Which row each row swaps with, under one turn or mirror
Q652: [ -8  17 -24  17 -30  -7  -4  27 -11  19   1 -30 -19  -5   8  -1   8 -17
   8  16   4   3  -2]
Q615: [-10  18 -23  18 -27  -9  -1  26  -4  14  -2 -31 -12 -12   4   0   0 -14
  14  20   3   0  -2]
Q192: [ -4   0   2 -19 -32 -14   3  26 -11  10  -4 -38 -30   8   5 -26   8   3
  -1  18  14   7  13]
Q663: [ -5  21   7   3  -7  -8   9   3 -15  -1  -8 -24 -21  -8  -4 -28 -14  15
  -1  16   0 -10   6]
Q205: [  0 -12   6   5 -21 -24   8  30 -19 -20  10 -25 -20   9   0 -21   3  -3
   0  23  -3   0 -12]
Q819: [ 10  -6 -14   6 -19 -11  -1  20   0   6  -6  -5 -24 -18  11 -25  -2 -18
  -3  12   0 -22  -5]
Q452: [  0  19   1   4 -25  -3  11   6 -16  32  -4 -31 -37  -9  -5 -13   8  -7
   6  25   7 -26  -3]
Q687: [ -7  17 -18   2 -25 -21   2  30 -11   8   6 -13 -24   4 -20   0 -11   1
  18  16 -18  -8  -3]
Q181: [ -6   5  -4 -19 -33  -9   2  25 -16  13  -2 -44 -29  10   6 -23   7   3
   0  19  16   6  10]
Q268: [  3   8 -10   0 -15 -19  18 -10 -26  16 -13 -28 -22   6   2 -29   1  -8
  12  29  -1  -2   7]
Q641: [ -7   5  -4 -11 -34 -11   3  19 -20  11  -1 -43 -28   8   7 -26  14   2
   0  20  12  12  13]
Q830: [ -4  -2 -19   5 -11 -21  -7  17 -14  24  -7  -4 -32  14  12 -19   5  -8
   1  16  -8  -2 -14]
Q408: [ 10 -11 -10 -18 -25 -16  11  27 -11   7  10 -22 -24  12 -16 -36  -1 -15
   7  33  -6  -5   9]
Q739: [-26   2   4  -4 -10 -13  -8  15 -14  17   7 -25 -16   5  -8 -20  16 -15
  -4  11   2  -5 -18]
Q40: [  4 -11   8   2 -19 -25   5  29 -11 -11  13 -30 -18  13   1 -18   3   5
  -7  24  -3  -1 -14]
Q549: [ -8  16   5   0  -6 -12   9   9 -16  -2  -6 -22 -16  -5  -1 -30 -11  20
  -1  12   1 -10   8]
Q668: [-11  23 -15   1 -22 -28   7  25 -16   5   9 -12 -20   7 -23  -8 -10   6
  11  21 -13 -11  -1]
Q609: [  6  -3 -14   4 -23 -13  -1  16   3   4  -6  -4 -28 -13  12 -19  -2 -13
  -4   3  -2 -18 -11]
Q336: [-22  -2   3  -1 -18 -15 -12   4  -9  10   4 -28 -15   6  -4 -24  13 -10
  -4  15   4  -7 -21]
Q105: [ -3 -13   2   2 -28 -21   3  31 -15 -12  10 -25 -27  15   4 -14   4   4
  -1  29  -1  -1 -18]
Q832: [  0  16  -8   5 -25  -8   9  12 -13  30   0 -28 -38 -16  -2 -10   7 -13
   1  23   3 -32  -7]
Q695: [ 18  12  -1  18 -20 -10  15  38 -13   8  14 -26 -30  -2   6  -8   0 -11
  18  34  -5 -12   2]
Q815: [  5 -12  -4 -21 -24 -12   5  24 -13   8   6 -19 -23   8 -15 -38   3 -14
   4  34  -7  -7  11]
Q456: [ 22  11   0  17 -16 -14  19  32 -12  10  10 -33 -25  -5   4  -4   0  -3
   9  31  -6 -19  -3]
Q476: [ -7  15 -20  15 -28  -8  -3  24  -8  14   6 -33 -16  -9  12   0   2 -19
  10  22  14  -2  -1]
Q90: [  0  -7   3   7 -29 -25   4  32 -12 -18   7 -29 -24  13   1 -13   4  -2
   3  19  -4  -7 -18]
Q81: [ -4  15   4  -2  -3  -4  13   5 -14   2  -5 -27 -15  -8   2 -35 -10  15
   1  15   0  -7   7]
Q579: [ -7  16   3  -2  -9  -3   9   9 -13   4  -3 -20 -17  -3   1 -31 -12  18
  -8  10   2  -7  10]
Q302: [ -5   5 -19   7 -10 -17  -6  16 -14  27  -5  -2 -28  17   5 -16   3  -8
   0  12  -1  -2 -14]
Q201: [ -4  -6   4   4 -28 -25   7  30 -15 -16  14 -28 -24  15   2 -21   2   5
   4  29  -3   4 -10]
Q914: [  5  -6 -12 -18 -26 -12  10  25 -10  12   5 -22 -20   5 -20 -35   3 -15
  11  39  -5  -9  10]
Q708: [  0   8  -6   4  -9 -18  18  -7 -32  15 -13 -26 -25   5   3 -22  -3  -6
  10  28  -5   2   8]
Q446: [-18  21  -7  11 -27 -11   7  12 -18  24  -5 -35 -32 -11  -3  -7   5   1
   4  20  -2 -26 -13]
Q512: [ -5  14  -7   0 -32  -9  19   5 -19  27  -6 -33 -36 -11  -7 -16  14  -7
   6  28   1 -26  -4]
Q576: [ 11  -7  -9 -16 -23 -20   7  27 -14  12  11 -17 -21   1 -16 -35  -1 -24
   8  33  -6  -9   9]
Q545: [-10  15 -25  12 -29  -7  -4  26  -9  14   0 -36 -15  -6   7   1   1 -19
  11  17   6  -1  -5]
Q19: [-25   0   8  -8 -12 -17  -6   6 -16   7   7 -34 -15   2  -7 -27   9  -6
  -9  16   5  -7 -14]
Q573: [ -7  16   6   1  -3  -4   8   7 -12  -4  -4 -27 -14  -4   0 -33 -11  11
   2  11  -5 -11  10]
Q252: [ -6  19 -11   5 -26  -9  12  12 -14  26  -7 -32 -35 -11  -5  -7   8  -7
   4  27  -2 -33  -9]
Q870: [ -9   6  -2 -14 -33 -15  -2  21 -14   9   4 -42 -28   9  12 -21   9   8
   0  22  20   3   9]
Q700: [ 17  10   4  14 -13  -2  18  39 -17   9   9 -37 -26   1   1 -16  -2  -4
  13  35  -2 -16  -1]
Q717: [ -7  -2  -1 -14 -30 -11  -2  21 -14   9   1 -40 -30   9   6 -31  11   6
   0  19  13  10  12]
Q748: [-11  21 -13  -1 -21 -22   3  27 -10   6   6  -9 -20   9 -26   0  -5  -3
  14  18 -10 -10   0]
Q472: [ -9  23 -15   8 -21 -18   5  24 -13   6   4  -9 -19   3 -20   1  -7  -3
  15  20 -17 -14   1]
Q50: [-15  -9  12 -10 -17 -10  -4  13 -17  16   2 -35 -24  -2  -2 -30  13 -22
  -6  14   7  -9  -9]
Q941: [  7 -12  -6 -20 -22 -14   7  25 -14  10   7 -26 -22   3 -17 -34  -4 -15
  13  32  -9   0  10]
Q635: [-22  -4  10 -12 -10 -13  -5  12 -15   9   4 -32 -18   6  -9 -25  12 -15
 -10  17   6  -7 -13]
Q473: [ 15  13   3  14 -12  -8  16  32 -20   7  10 -34 -25  -2   7  -6   1  -8
  20  35  -5 -13   1]
Q508: [ -3   2 -23  12 -22 -13  -2  18 -13  22  -6   3 -32  12   5 -14  -3 -10
   0  18  -3  -6 -18]
Q239: [  0  13   7   0 -10  -8  13   0 -15  -6  -5 -24 -16 -10  -4 -27 -15  10
   2  10  -1  -8  10]
Q535: [  3  13   0  -5  -9 -18  13  -5 -27  10  -9 -29 -18  11   4 -33   2  -6
  15  25  -6   0  10]
Q655: [ -6  17 -23  21 -28  -7  -1  22  -8  15   1 -30 -21 -11   5   2   3 -16
  14  16   4  -2   1]
Q222: [  7  -5 -13   5 -27  -5   2  19   1   4  -7  -5 -33 -11   8 -24  -5 -12
  -6   7  -4 -24  -5]
Q93: [ -8  24 -14   4 -23 -18   4  30 -11   8  12 -12 -18  11 -16   1 -12   1
  16  20  -9 -11   3]
Q818: [  8 -11  -9 -19 -31 -15   8  24  -9   6  11 -23 -18   9 -10 -34  -1 -16
  10  35  -2  -7  11]
Q989: [  9  -3 -14   3 -19  -6  -6  23   5  10  -2  -5 -27 -12  11 -28  -4  -4
  -3   8  -6 -21  -9]
Q675: [  9   0 -16   5 -24 -10  -1  12   3   4  -6 -10 -21 -15  13 -24  -1 -18
  -3   6  -5 -22  -1]
Q604: [ -5  22 -18   6 -20 -22   8  28 -12   4   9 -13 -20  10 -22  -3 -10  -3
  15  19 -15 -11  -1]
Q915: [ 17  14  -3  17 -15 -10  17  41 -17   7   8 -26 -30  -4   5 -12   1   0
  15  31  -9 -19  -1]
Q766: [  8  -4 -10   3 -19 -11  -8  18   5   5  -6  -7 -27 -13  11 -29  -2 -17
  -5  13  -4 -20  -9]

Swapped with Q989: Q239
Swapped with Q90: Q700
Swapped with Q472: Q815
Swapped with Q655: Q717
Swapped with Q268: Q302
Swapped with Q512: Q739
Swapped with Q192: Q615
Swapped with Q579: Q675
Swapped with Q663: Q766

